In the rows, 128 means zero.
Named turns come first, each shown by rows before and after it. Which turns, in which order, take the first row of each pair that follows to the second? Write the first one first, as in the answered first pair.
fedis (before -> after):
[128 133 158 132 113 106 158 101 140 151 178 167 143 126 113  99  66 142
 137 146 160 150 166  96 166 158 110  96 183 139 101 111 105  79 158 139
 159 121 159 120 125] -> [125 133 151 128 112 110 160 103 144 147 180 170 135 127 112  98  66 134
 142 144 163 153 164 101 161 159 105  98 189 139 111 104 109  81 152 143
 167 126 148 111 116]
[137 133 129 142 134 126 125 122 124 134 144 108 126 129 124 123 129 142
 107 143 121 119 125 111 111 135 149 127 111 123 114 129 125 130 133 126
 120 135 148 138 135] -> [137 136 132 146 132 120 136 124 113 137 152 109 123 133 127 123 134 142
 108 132 125 116 122 113 115 134 147 123 115 122 110 128 126 125 132 127
 125 131 141 135 134]
[137 218 131 117 127 118 184 156 138 128 124 194  71 120 144 117  95 141
 167 103 121 150 105 116 120 120 151 120 148 126 113 114 126 113 146 162
 138  90 136 150 136] -> [130 212 126 108 129 131 177 160 149 119 117 197  67 118 139 114  90 130
 175 107 125 157 108 122 110 120 150 127 156 128 128 107 131 117 137 166
 147  95 125 142 123]
tif (before -> after):
[ 98 142 103 100 113 195 131 124 128 111 148 150 129 106 127 143  80 127
 149 168 133 135 147 156 113 139 146 101 161  95 192  95 125 130 110 121
 137 144 116  80  94] -> [140 125 118 112 174 135  93 139 177  85  73 182 185 121 152 134 105 104
 150 144 119 125 140 100  94 110 118 144 109 153 153 137 129 123 136 146
 108 100 157 154 137]
[136 142 135 134 122 120 177 121 100 140 173 128 140 111 129 138 129 155
 124 131 118 114 122 139 155 135 137 124 119 102 119 137 128 118 130 119
 114 129 131 131 130] -> [140 143 124 128 134 141 164 113 123 133 156 138 157 103 120 134 114 154
 136 149 111 115 138 137 148 140 146 122 110 104 124 141 127 129 136 119
 109 130 143 144 136]
[102  62 142 167  75 162  41 142 114 107 144  77 127 120 124 151 124 122
 132 161 144 128 112 112 148 127 120 170 145 126 175  88  89 140  89 110
 123 148 109  63  84] -> [117  57 133 164 108 167  15 133 153  89 103 101 166 118 121 147 114 116
 144 174 132 127 126  91 136 121 124 182 124 146 173 104  87 149 105 117
 108 138 134 101 103]
mesom (before -> after):
[120 104 145 120 148 103 127 174 102  91  91 107 102 127 140 148 134  70
 159 131 160 127 105 136 113  97  98 165  99 141 188 108 144 125 120 163
 158 123  68  91  76] -> [120 140 136 111 157 120 163 174  93 114 128 115  90 122 139 133 120  76
 136 113 160 125  99 139 119 111 100 166 140 127 190  93 141 110 107 162
 162 119  61  71  87]
[110 158  96 130 114 131 129  91 111  93 116 144  92 137 164 133 139 142
 117 122 119 128 116 151 163 191 122 114 145 122 145 120 133 127  77 135
 118 114 159 108 134] -> [115 151 104 139 111 121 123  91 107  97 114 133  95 138 166 136 147 151
 110 124 114 125 115 148 168 188 120 115 135 124 133 127 131 127  81 129
 106 113 168 114 141]
[123 160 109 119 141 129 158 128 152 119 130 173 136 135 129 127 101 111
 159  93 146 124 129 132 123 132 125 101 150 122 144 111 129 124 145 161
 160 112 109 128 112] -> [129 176 117 125 137 123 177 126 130 145 158 161 130 135 132 122 107 136
 126  83 140 119 121 125 142 141 125 104 161 111 123 113 124 113 143 150
 146 106 123 126 136]
[154 119 156 127 149  80 148 156 109 153 145 125 127 145 149 128 157 118
  88  87 151 134  99 100 141 115 100 163 157 144 119 130 128 114  89 109
 106 111 119 119 132] -> [155  94 163 134 140  65 122 157 113 136 119 118 136 148 147 139 168 115
 101  97 149 137 104  98 139 105 100 164 129 156 114 142 130 126 100 107
 103 113 126 133 126]
Vom (before -> after):
[124 136 158 122 113  91 151 169 120 134 115  78  92 148 152 161 170 122
 124 116 125 126 122 105 119 135  71 170 109 154  95 139 139  98 109  95
 118 153 115 106 123] -> [132 142 157 122 129  88 151 167 132 135 107  91 104 148 154 157 167 123
 119 112 120 122 124  93 119 135  71 175 104 162  88 146 139  98 114 100
 112 144 123 121 134]
[135  85 178 160  80 108 103 162  43 157 149  52  70 150 118 138 213 148
  64 121 157 127 102 142 144 107 125 126 134 126 105 125 131 110 106  67
 110 181 118  73 108] -> [175 111 189 186 138  56 105 155  79 145  97 108 141 160 144 130 205 147
  84  97 133 100 107  90 143  91 122 124  71 160  57 163 125 100 157  95
  80 128 165 160 163]
[148 128 124 109 145 133 122 133 149 130 122 123 118 130 122 118 125 132
 123 126 117 124 135 113 134 124 114 144 136 137 132 138 125 118 126 131
 119 131 150 129 148] -> [129 113 128 118 114 127 124 136 122 128 134 104  99 132 119 134 130 131
 137 134 129 125 132 133 139 123 116 124 131 126 140 128 127 121 124 126
 137 146 128 107 119]
[176 129 109 104 198 155 144 150 156  93 105 101 122 138  91  75 109 129
  72 134 108 107 137 137 131 120  96 148 226 132 171 150 123  82  89 157
  54  96 141 154 191] -> [123  82 135 143  82 109 157 150  66  76 136  51  68 147  91 138 130 125
 145 148 142 104 129 209 150 104 110  70 183  95 185 127 127 100 101 148
 113 132  74  97  97]
nom (before -> after):
[122  91 151 171 108 121  69  96 135 110  89  99 139 114 136 151 115 138
 168 190 102 140 143 128 141 146 155  75  71 115 143 121 114 156 174 103
 102 160 142 124 106] -> [110  99 153 180  95  96  98 112 112 102 104 111 119 124 150 160 122 112
 197 154 124 136 126 145 133 138 142  60  80 115 151 106 124 143 169 122
 140 154 100 102  74]
[143 125 207 140 123  80 128 151  67 134 151 114  82 113 158  94 196 151
 127  80 148 124 105  88  92 114 124 101 127  60  74 119 119  93 191 148
 116 100  97  74 183] -> [154 125 206 132 142  87 111 149  86 136 136 111  97 110 158  85 198 160
 105  87 135 125 109  70  92 114 122 119 123  71  66 130 117  94 192 142
  95  96 118  91 206]
[118 112 123 128 129 166 101 126 157 137 153  82  97 119  91  97 152 130
  94 123 103 148 135 154 135 137 136 136 141  91 167 120 124 136 133  88
  99 142 137  85 150] -> [107 117 122 134 119 156 118 133 142 133 163  85  82 122  97 103 153 119
 113 109 116 147 129 168 133 134 135 120 147  87 175 112 129 130 130  97
 124 139 110  69 127]
[124 153 117 147 140 136 151 135 154 118 124 141 138 110 126 123 124  93
 133 126 142 123 121 129 112 140 130 103 157 114 146 112 127 124 135 109
 142 119 112 111 116] -> [133 154 119 146 151 132 146 138 167 120 117 145 145 111 129 121 126  93
 124 122 139 124 120 117 108 137 124 114 157 121 140 117 127 121 135 110
 136 111 120 121 126]
Pairs:
Each pair is two turns apart.
[152 167 104 112 189 112 152 140 143 114 144 189 132 127 170 113 128  94
 164  60 137  93 122  92 125 109  77 103 143 163  86 166 134 115 127 162
 124 104 127 132 164] -> [160 145 101 103 191 140 107 118 171 114 116 172 159 115 148 113 116 126
 145 116 111 101 150  80 132 118  95 111 118 163  82 184 126 138 140 138
  84 119 175 155 189] | nom mesom
[145 143 146 175  79  66 160 104  90 154 183 118 129 146 179 150 108 109
 162  95 112  97  73 131 166  98 122  95  96 108  75 145 142 137 130 135
 123 108 136 133 159] -> [171 127 138 143 128  99 108 108 145 158 151 107 147 137 170 122 117 119
 102 116  85 112  80  91 155 104 113 162 113 134  69 167 141 142 111 116
  74 106 185 156 205] | Vom mesom
[136 106 101 114 157 166  77 126 176  98  82 142 142 119 127 123 118 121
 149 161 127 136 148 123 101 129 129 143 120 146 157 135 136 142 126 136
 125 140 145 146 129] -> [114 128  95 105 130 187 115 127 144 118 134 132 104 115 122 123 109 123
 145 152 142 138 141 154 109 144 135 124 163 117 178 106 136 134 106 131
 150 154 107  98 105] | Vom mesom
[131 119 120 124 134 143 121 130 137 115 118 136 118 130 134 131 125 124
 139 138 129 136 135 127 116 131 127 131 131 127 142 118 135 146 130 139
 133 135 128 137 113] -> [135 115 128 129 141 122 119 138 134 116 115 134 119 136 143 131 139 121
 133 126 130 135 125 119 117 122 119 140 124 135 129 124 134 140 134 141
 128 127 133 143 121] | tif fedis
[129 113 132 120 114 120 112 132 142 118 129 123 130 131 131 137 140 109
 139 146 132 139 136 144 116 129 120 135 128 132 136 129 130 133 127 138
 131 141 110 124 104] -> [129 125 121 116 120 135 117 127 151 121 130 133 130 127 128 131 131 109
 138 148 133 140 140 144 114 136 125 134 140 129 144 126 128 134 126 139
 132 141 110 124 107] | fedis mesom
[ 93 116 116 136 120 114 111 122 128 101 127  91 120 142 130 150 130 114
 159 153 148 138 126 134 103 104 128 125 119 103 162 127 113 155 113 122
 138 146  91 124  87] -> [ 97 142 100 125 150 134 127 122 151 102 131 119 128 137 130 134 111 102
 159 140 150 137 128 126  92 112 127 132 144 106 175 119 118 149 106 133
 146 136  89 127  94] | tif mesom
[141 122 100  99 142 127 131 156 183 135 121 145 113 120 159 123 103 114
 120 148 132 152 135 121  93 116 131 140 158 164 137 103 126 123 146 103
 118 138 137 126 131] -> [132 109 111 116 119  93 135 164 160 126 122 140 103 128 171 140 121 102
 145 133 144 149 122 132  93 106 122 126 141 164 133 101 132 119 152 113
 138 138 115 118 105] | Vom nom
[122 127 104 109 124 169 115 141 109 132  83 143 103 138 104  90 127 136
  70 115  76 150 147  72 114 132 173 160 175 165 140 118 179 138 154  59
 106 133 137 137 175] -> [ 91 130 104 120  75 167 146 141  68 129 115 136  72 138  99 115 119 128
 113 116  98 146 146 112 123 136 185 115 179 135 161  96 181 142 155  63
 146 152  92  99 127] | nom nom
[ 76 128 109 139 118 127 191 142 102 111 142 115 125 121 137 117 152  76
 153 108 157 126 116 207 113 109 128  97 180 126 172 100 156 114  76 152
 187 128  72  84 100] -> [101  93  97 124 170 134 116 139 179  70  54 139 179 119 133 104 144  55
 167 142 139 134 138 168  80  95 128 136 139 170 175 134 160 138  93 160
 159 119 114 143 122] | fedis tif
[155 153 103 131 118 161 164  97 152 125 131 142 143 131  59 142  71 161
 147 151  95 125 168 126  67 154 151  71 189 107 132  97 107 142 144 139
 155 124 134 142 150] -> [163 156 117 141 113 144 169  92 138 142 138 127 147 131  64 145  80 184
 123 150  85 120 165 116  82 154 152  68 178 105 108 108 101 140 153 126
 135 121 155 151 172] | fedis mesom
[125 121 116 120 128 131 101 126 125 129 118 124 145 125 122 139 137 155
 118 161 106 115 137 104 129 125 144 117 111 139 114 127 113 140 152 116
 104 130 162 153 163] -> [106 115 107 118 109 139 103 125 121 109 118 133 137 124 117 149 125 137
 159 169 122 116 144 128 117 126 153  95 110 131 142 113 119 150 152 124
 135 142 133 137 126] | mesom nom
[116 147 113 117 123 131 140 129 128 120 143 142 109 140 132 124 125  92
 156 107 152 138 114 147 116 130 125 124 157 122 156 100 140 130 113 146
 171 132  72  94  88] -> [135 150 147 138 109  96 152 124  88 164 171  99 110 144 138 128 155 144
  94 100 133 128  98 125 155 133 121 128 143 115 100 122 125 114 124 114
 125 121 112 103 139] | mesom mesom
[125  98 161 133  99  98 117 114 122 120 140 102 109 129 110 157 163 128
 148 141 144 115 117 141 110  96 122 145 131 111 134 128 130 137 134 133
 149 144 122 114 102] -> [152 113 154 129 145  99 106 109 159 117 111 129 148 129 110 137 156 127
 136 137 129 109 125 106 103  97 122 169 121 133 122 145 128 133 144 143
 126 120 153 156 139] | fedis Vom
[140 119 172 162  59  69 147 141  33 162 160  88  87 137 155 160 201 143
 104 103 134 114 107 153 152 120 113 131  96 103  76 136 135  98 120 103
 132 121 112 104 111] -> [176 140 159 133 134  88 135 157  91 170 137 117 110 137 163 117 202 133
  51  77 117 121  98 104 134 123  93 198 132 138  68 152 137  82  99 112
  99  92 145 133 166] | nom Vom
[127  78 114 155 110  96  72 139 127 139 129  17  87 111 167 147 163 122
 147 156 105 110  83 128 106 112  86 140 110 158 169 135 207 101 118  74
 181 156  79  88  59] -> [152  78 115 146 151  95  50 143 160 143 105  23 107 113 171 131 170 123
 116 150  91 110  81  91  98 110  73 179 110 179 153 156 206  95 116  74
 152 139 108 116  97] | nom nom
[116 125 146 131 150  46  89 153  98 124 105  95 117 134 148 119 192  97
 139 101 121 115 112  98 172  98  75 144  99 175  90 153 117 146 131 126
 103 117 128 145 119] -> [116 113 126 111 167  82  54 143 142 106  72 108 136 123 132 112 170  89
 152 136 111 124 136  95 156 102  86 155  94 181 113 155 118 166 132 126
  96 129 144 161 117] | mesom nom
[132 158 166 164 165 116 166 143  85 153 177 137 122 117 154 166 126 156
  92 122 115  93 114 101 175 107 153  66 124  78  94 126 122 115  86 149
  64 122 122 109 163] -> [128 138 157 159 158 144 128 121 110 138 147 132 145 105 133 172 105 168
 110 175 103  99 145 104 172 111 179  54  94  75 105 134 115 145 103 136
  49 141 146 129 162] | tif mesom
[ 91 103 132 134 116 112 101 165 124 134 148  72  65 106 119 135 164 110
 126 115 153 169 117 134 115 110 115 137 119 146 149 118 136 130  90 111
 143 145  72  81 104] -> [ 87 113 110 112 132 160  94 150 156 130 142  87  78  92 100 121 134 111
 127 142 144 177 139 135 103 124 133 141 135 140 173 112 136 143  84 108
 139 157  81  83 109] | nom tif
[107 102 141 112 112 122 146 137 101 144 126 112 108 133 141 113 128 144
 107  78 151 109 139 140 134 139 152 113 147 122 105 145 155 178  97 152
 137 144 119 118  89] -> [126 110 144 118 136 113 136 126 120 143 103 127 145 135 146 109 122 154
 104  85 135 101 149 117 138 137 157 114 119 132  84 163 149 182 122 156
 113 128 152 158 120] | Vom nom
[146 104 153 155 116  91  85 107 138 155 120  90 161 115 136 160 103 161
 132 109 114 124 130 121 164 134 153 116  63 130 108 185 136 157 115 183
 113  98 133 184 127] -> [121  87 148 145  75 113  87 113 114 163 151  57 114 110 124 171 108 160
 129 123 127 138 126 156 167 141 156 110  88 110 135 163 139 163  89 166
 130 127 103 132  90] | Vom Vom
[ 94  87 122 142  76 114 127 134  68 108 149 108 100 146 118 171 133 142
 154 143 146 134 117 160 146 151 160  61 104  97 159  98 113 144 129 117
 158 148 104  97  94] -> [109 118  80 110 138 170 118 118 145  87 112 171 145 130 105 141  80 122
 178 161 134 135 150 142 119 163 173  72 119 111 189  94 113 155 135 140
 158 139 119 130 112] | tif mesom
[152 139 157 150  92 114 132 112 141 126 108 155 132 129 145 134 127 114
 171 113 175 112 138 107  91 109 132 115 100 144 116 145 140 126 105 170
 154 108 118 141 132] -> [157 146 136 113 116 177 114 106 172 146 118 140 126 113 124 110 116 134
 117 141 159 129 149  99  88 132 142 149 146 138 134 140 136 130  77 146
 126 124 143 129 156] | Vom nom
[137 134 131 105 145 154 103 123 139 161 138 109 156 107  97 112 134 180
  62 151  94 147 140  94 144 150 130 156 129 127 114 131 119 133 126 106
  83 130 177 133 172] -> [130 153 138 114 130 146 134 123 112 178 168 107 142 109 103 114 135 186
  56 134  99 141 130 102 157 153 129 138 140 115 104 123 117 123 127 103
  90 127 166 118 170] | fedis tif
